a =
[[ 31.4 -39.0 -12.9   4.0   7.1   0.0 -17.0   0.0  12.7  -5.8  20.2]
 [  0.0  38.6 -29.6  26.2  -1.0 -27.1 -43.6   6.1   0.0   3.4  -3.8]
 [ -8.9   0.0  51.9  36.4   0.0 -20.0 -27.9 -39.3   0.0 -18.5  -4.6]
 [ 40.7  -5.5 -11.1 -12.3  29.3  63.1   6.2   7.7   0.0 -30.7  10.1]
 [  2.9   0.0  19.8  13.0   5.4  -5.6   0.0  -5.7  -0.8  42.1  37.4]]
Rows and columns are counted from 1.
(1, 1): 31.4
(2, 4): 26.2
(2, 10): 3.4
(3, 4): 36.4
(3, 11): -4.6
(4, 10): -30.7
(4, 9): 0.0
(5, 4): 13.0
(2, 2): 38.6
(1, 4): 4.0
(1, 11): 20.2
(3, 3): 51.9
(3, 9): 0.0
(4, 5): 29.3
(1, 7): -17.0
(2, 8): 6.1
(2, 3): -29.6
(4, 11): 10.1
(1, 5): 7.1
(5, 1): 2.9
(2, 1): 0.0
(2, 5): -1.0
(4, 2): -5.5
(1, 3): -12.9
(1, 10): -5.8
(5, 5): 5.4
(4, 3): -11.1
(4, 4): -12.3
(5, 3): 19.8
(5, 7): 0.0

W =
-91	240	-100	-325	-268	120	-479
-143	-101	-167	262	262	-757	-698
1	-7	-144	-399	-296	-460	-348
-303	49	-253	-258	-232	-309	-428
-191	9	-259	-553	-624	153	-266
-241	-168	-81	230	710	-350	-106
-277	-84	-199	-685	-568	-374	-160
Indices start at 1.
row 1 col 1: -91
row 4 col 3: -253
row 5 col 5: -624
row 5 col 7: -266
row 6 col 2: -168
row 1 col 4: -325
row 7 col 1: -277
row 7 col 4: -685
row 1 col 2: 240
row 3 col 1: 1
row 6 col 3: -81
row 5 col 4: -553
row 2 col 7: -698
row 1 col 7: -479
row 3 col 5: -296
row 3 col 2: -7
row 7 col 6: -374
row 7 col 2: -84
row 4 col 5: -232
row 6 col 1: -241
row 3 col 3: -144

data =
[[ 39.4   9.4   5.0 -37.7 -13.1  43.4 -21.0 -21.9]
 [-20.3  -9.4  -8.4  11.3  -0.4 -21.9   4.5   1.3]
 [ 46.8   8.2   9.6 -42.0 -14.5  49.2 -14.0 -25.4]
 [ -1.4  -6.4  -3.8  -8.2  -9.8  -2.6  -1.9 -10.4]
 [ 40.5  -4.9   6.4 -37.9  -9.8  34.7  -6.0 -29.3]
 [-22.5 -18.4  -7.2  36.1  52.3 -17.9 -36.6  41.0]
 [  6.6  -8.2   2.4 -17.6 -25.2  -2.2  27.0 -28.9]
 [ 37.2  -2.9   0.8 -36.4  -9.7  34.7 -19.0 -26.5]
 [ 46.0  13.5  -0.3 -35.0  -9.7  42.2 -13.5 -26.9]
 [  6.4 -13.7  14.4 -28.9 -45.9  -2.0  44.2 -33.2]
 [ -4.7  -6.7   3.7  -6.7 -11.5  -4.2   2.1  -3.3]
 [-11.7   5.2  22.0  -1.0  -4.2  -0.8   3.5  14.9]
 [-26.9  -0.6 -17.6  18.7  -1.5 -26.2  -2.1  10.0]
 [ -7.0   3.2 -16.7  19.1  27.4  -3.2 -33.4  22.3]
 [  7.4 -25.5  20.7 -21.3  -0.7   7.0   7.3 -17.4]
 [  1.2  -3.2   7.9 -13.4 -19.8   1.4  11.0  -5.2]]
Indices start at 1.
(1, 1): 39.4
(10, 6): -2.0
(2, 1): -20.3
(6, 4): 36.1
(3, 3): 9.6
(10, 5): -45.9
(6, 8): 41.0
(5, 6): 34.7
(5, 8): -29.3
(10, 8): -33.2
(16, 3): 7.9
(15, 8): -17.4
(7, 3): 2.4
(13, 2): -0.6
(4, 2): -6.4
(16, 4): -13.4
(8, 7): -19.0
(1, 6): 43.4
(13, 4): 18.7
(14, 4): 19.1
(4, 8): -10.4
(13, 3): -17.6
(12, 7): 3.5
(6, 7): -36.6
(1, 7): -21.0
(10, 1): 6.4
(5, 3): 6.4
(3, 8): -25.4
(8, 2): -2.9
(10, 7): 44.2
(11, 3): 3.7
(5, 1): 40.5
(7, 6): -2.2
(5, 7): -6.0
(7, 1): 6.6
(1, 2): 9.4

x =
[[ 32.8  23.5 -18.1   1.4  -5.8  -0.3  17.0  16.4   9.4 -38.8  29.2  29.8]
 [  2.0  17.3   2.9   3.9   9.4   4.9  23.7   0.8  -9.1 -27.5  35.3  30.2]
 [  5.6 -29.6  25.1  58.4   4.2 -24.5 -19.5 -33.1  -5.3 -38.3 -36.5 -22.5]
 [ -2.1 -27.1  22.4  47.3  -9.4 -28.2 -14.5 -28.1  -6.4 -40.9 -32.3 -18.0]
 [ -9.2 -29.6  37.1  56.0  -4.4 -26.7 -15.7 -28.9 -12.5 -35.2 -33.1 -21.1]
 [ -7.3  20.4 -14.9 -48.8   0.4  28.5   3.9  21.1   3.1  61.0  30.5  10.4]
 [  5.4 -31.9  27.9  55.5   3.9 -22.2 -22.7 -35.1  -4.5 -30.9 -39.2 -25.9]
 [  4.8 -29.8  25.2  57.1   3.7 -25.0 -18.6 -33.4  -5.9 -39.6 -36.1 -22.0]
 [ -4.5  19.2 -19.6 -49.9  -0.6  28.5   0.7  21.4   5.6  62.9  28.2   8.3]
 [ 15.2  22.5   0.1   2.5   5.4  -4.9  17.3  10.0  13.2 -41.9  33.3  29.4]]
Indices start at 1.
(1, 1)	32.8
(5, 6)	-26.7
(2, 9)	-9.1
(9, 1)	-4.5
(6, 9)	3.1
(2, 12)	30.2
(4, 9)	-6.4
(6, 8)	21.1
(2, 7)	23.7
(10, 10)	-41.9
(5, 7)	-15.7
(3, 4)	58.4
(2, 1)	2.0
(8, 12)	-22.0
(7, 3)	27.9
(8, 3)	25.2
(7, 1)	5.4
(6, 7)	3.9
(3, 11)	-36.5
(5, 1)	-9.2
(1, 11)	29.2
(9, 2)	19.2
(9, 12)	8.3
(7, 12)	-25.9
(1, 8)	16.4
(9, 5)	-0.6
(6, 6)	28.5
(10, 4)	2.5
(4, 6)	-28.2
(6, 2)	20.4
(7, 10)	-30.9
(7, 11)	-39.2
(10, 2)	22.5
(8, 10)	-39.6
(8, 8)	-33.4

grid =
[[ -4  23  -2   5  -5 -10 -11   6 -18 -11  15  -8 -12  22]
 [-10  29  -2   4  -8 -17  -4   6 -26 -25   9 -14 -20  27]
 [ -7  29  -2   4  -6 -15 -10   4 -22 -19  13 -11 -16  26]
 [-13  23  -7   4  -9 -16  11  18 -28 -27   0 -25 -21  20]
 [-13  17 -11   4  -7  -9  15  26 -25 -23  -1 -25 -19  14]
 [  0  29 -30  11  -2   2  -4  43 -24 -16  11 -23 -18  18]
 [ -6   3   6   3  -4  -3   2   6  -8   1   7  -5  -1   5]
 [ -6   2   5   3  -4  -1   2   7  -6   3   5  -5   2   4]
 [  0  29 -28  11  -2   2  -9  38 -21 -13  13 -19 -16  19]]
Indices start at 1.
(1, 1) => -4
(8, 13) => 2
(9, 1) => 0
(3, 4) => 4
(4, 10) => -27
(3, 14) => 26
(3, 10) => -19
(9, 10) => -13
(4, 1) => -13
(6, 7) => -4
(6, 6) => 2
(5, 9) => -25
(7, 1) => -6
(2, 2) => 29
(2, 8) => 6
(3, 3) => -2
(8, 6) => -1
(5, 7) => 15
(5, 11) => -1
(2, 13) => -20
(5, 12) => -25
(7, 5) => -4
(6, 5) => -2
(9, 13) => -16
(7, 9) => -8
(5, 3) => -11
(5, 10) => -23
(2, 14) => 27
(6, 4) => 11
(1, 12) => -8
(9, 3) => -28
(7, 6) => -3
(4, 8) => 18
(5, 6) => -9
